In the rows, zero is written as 128.
Each row of M is roughly a mix of the hidden directions of one of 3 groups; one row fits no group.
M:
[[ 98 168 100 129 172 107 144 135  82 127 163]
 [115 144 171 140  61  99 107 156 118 117 116]
 [117 107 129 123  93 182 119 134 170 153 173]
 [155 132 105 118 113 119 105  99  50 138 136]
 [124 115 145 176 160 152  97 152 130 151 181]
 [125  76  85  80 115 130 156 145 160 138 132]
 [ 89 144 105  91 103  96 130  79 121  95 108]
 [138 133  93 202 129 118 141 124 166 130 101]
 [ 85  92 163  82  97 151 125 119 107 117 153]
 [ 92 128 172 178 109 169 110 119 160 142 131]
 [103 103  79 125 130 150 101 158 119  72 144]
 [102 135 138 159  66 126 134 109 121 124 185]
 [111 150 169 142 170 157 119 166 118  89 159]
 [149  83 139  85 146 149 140 135 179 109  98]
 [179 102 119 103 105 130 147 121 170 162  91]
 [172 126 161  95  91 149 152 127 155 170 141]
 [106 146  87 140 130  69 128 130  93 172 120]
 [ 66  80 131 118 114 107 102 120  94 147 119]
 [ 70 113 106 102 107 138 112 129 122 137 187]
 [ 86 114 103 109  89 122 152 162 113  80 150]
 [ 85 126 171 154  77 114 117 158 160 138 131]
 [136 115 160 157 145 156  95 145  71 136  90]
 [ 89  76 128  91 125  80 139 140  95 121 120]
 [147 159 190  78 128 140 119 141 107 138 155]
 [112 171 105 164 102 105 148 149 117 162 174]
 [ 97  90 146 127  94 164 113 124  76  96 136]
 [155 136 118 122 120 154 155 117 153  83  64]
 [162 106 114 153 163 102 126 140 106  94  72]
 [174 126 143 129 121  92 112 119  91 190 118]
 [140 124 176 139 133 153 110 188 142 125 172]
 [ 67  86 117 111 122 117 135 173 110 154 115]
 [154 103 104 122 105 189 102 156 158 101 138]
 [151 110 138 129  69 131 145 110 153 129  68]
 [134 126 102 168 151 192 100 138 147  98 144]
 [122 136 191 108 115 138 129 173 139 139 175]
 [142  67 184  94 136 135 142 136 120 141 106]
 [107 132 183 147 152  94 176 111 129 148 100]
 [160 135  94 143 148 162  73 152 111 101 153]
 [147 118  93 155 175 105 105 130  87  96  97]
 [166 100 112  72 118  99  86 106 127 140 147]
 [155 130 134 127 193 174 124  92 130 140 153]
 [134  52  92 157 138 119 116 147 128 117 103]
 [170 151 110  98 163  84  95 104 143 138 102]
 [164 127 135 181 172 143  92 110 128  93 131]
 [126 145 151 111 164 139 157 160 178  80 131]
 [ 81 119 132 174  84 127 135 139  95 168 140]
 [170 116 150 118  90 120  89 106  78 155 136]
 [110 102 103 124 130  99 164 102 124 103  64]
 [110 136 118  98 160  99 109  85 135  89  82]
 [ 74 153 120 158 148 145 146 139 175  94 113]
 [121 137 110 144 167 130  85 117  57 121 130]
 [121  67  96 115 107 148 120 143  81 146 102]
 [ 93  72 120 150 109 129 147 158 175 104 130]
 [155 139 145 100 123 134  60  87 114 113 151]
 [ 98 162 162  99 109  88 150 130 157 165 104]
 [190 114 135 168 165 126  92 148 111 140 120]
 [135 149 136 150 159 138 132 120 192 118  74]
 [122 138 161 107  68 164 147 138  87 139 149]
 [113 193 132  88 155 106 136 105 137 106 157]
 [119 101 144 119 156 132  86 168  90 124 179]
 [156 139  93 198 112 107 113  96 129 121 110]
 [124 177 166 148 145 123 132 113 161  71 116]
 [127 125 161 100 140 108  52 113 151 111 135]
 [ 89 175 145 135 110  94  86 135 159  97 116]
 [117 163 154 165 143 148 150 143 167  94  83]
 [123 166 145 134 110  81 138 108 128 190 153]
 [ 90 137 137 111 135 127 128 173  71 163  99]
 [123 136 176 166 138 168 177 160 140 119 120]
 [141 167 126  97 161 112  86 104  92 112 165]
 [ 76 153 149 153 146 109 117 159  91 128  86]
 [106 141 162 131 142 170 106 140 130 147 196]
 [ 87 137 139 101  78  86 153 145 144 149 157]
 [172 138 160 104 109  92 121 122 114 188 134]
 [113 188 128 170 155 121 128 137 119  96 170]
 [119 163 187 114 124  94 170 109 129 159 117]
 [159  93 157 175 110 153 116 120 154 133 175]
 [ 90 132 102 158 167 174 140 103 105 137 161]
 [172  73 103 114 105 167 130  97 113 132 111]
 [128 110 129 120  49 143 162 142 126 159 134]
 [163  99  94  93 114 112 139 126  66 140 145]
 [126  91 117 142 139 147 180 147 182 140  97]
 [ 98 155 203  93 145 130 129 135 136 118 111]
 [134 123 142 133  94  74 128 152  92 183 132]
 [158 116 145 161 105 106 116 159 154 185 158]
 [192 141 155 180 136 161 113 126 126 132 143]
 [137 162 189  80 119 122 129 131 111 156 157]
 [138 160 137 197 141 143 118 129 122  78 147]
 [138 133 153 161 129 128 154 141  68 180 143]
 [147 133 146 184 135 111 164 144 166 119  84]
 [155 142 151  96 162 133  90 152  75 105 145]
 [ 88 187 159 113 109 105 137 111 117 104  96]
 [173 102 117 114  91  79 130 164 133 129  95]
 [110 193 117 111 118  98 151 107 139  93  96]
 [162 105 154 123  92  84 137 157 135 171 100]
 [152 137 138  96 132 151 136  93 163  73 166]
 [100 136 117 132  97 121 149 158 162  72  87]
 [147 177 118 125 143  92 128 151 101  75 100]
 [130  49 141 105 103 161 114 114 125 125 145]
 [123 121  96 152 159 107 137 130 193  91 152]
 [138  80 104 105 135 114  79 153  84 130 153]
 [111 102 135 160  67 136 122 125  83 163 133]
 [125 147 118  97 171 114 114 125 102 121  58]
 [156 146 157 154 164 144 187 157 125 130 101]
 [142 102  85  98 170 137 140 112 184 118 113]
 [115 104 171 129 105 134  89 123 190 150 144]
 [119 164 108  99 146  90 147 103 185 102 131]
 [130 162 131 182 154  93 132 141 170 124  92]
 [193 126 144 157 165 131  89 151 108 136 127]
 [ 97 136 155  70 145 104 113 116 104 157  89]
 [ 83 113  77 119 150 142 160 138 166  94 134]
 [154  84  98 121 165 168 167 112 117 154 141]
 [ 93 119 101  59  84 123 128 125 116 115 145]
 [ 98 111 164 129 149 165 138 143 165 131 185]
 [111 180 105 155 101 121 136 116  95 110 179]
 [ 89 152 134 172 129 128 108 115  93  76 154]
 [122 133 102  88  71 113 146  87 144 163 120]
 [117 166 180 157 169 165 136 135 153 111 139]]
Here is one row of each group, with its name. Which group are the others in?
[146  63  99  96 152 153 109 115 126 119 161] => B
[123 126 113 159  94 160 150 104 191 156 126] => F
[122 113 174 135 104 162 147 156 180  94 117] => L

[169  82 109 114 113 179 122 112 151 124  92] => F
[134 119 128  99  65 101 147 174 160 116 123] => F
[ 84  89 127 118 122 156 107 161 130 122 185] => F
[125  82 118 145 181 138  86 146  89 139 116] => B
[125 168  93 111 159 111 107 109 153  79  97] => L
[ 57 123  99 104 107 131 126 134 125 109 172] => F
[132  84 114 121 113 117  93  81 110 162 170] => B
[120 169 159  88  91 144 139 165 150 102 155] => F
[125  84 125 149 146 163 166 127 122 184 155] => L
[134 152 134 176 187 123 105 153 100 100 139] => F
[190 140 154  88 120 134  96 126 105 163 140] => F
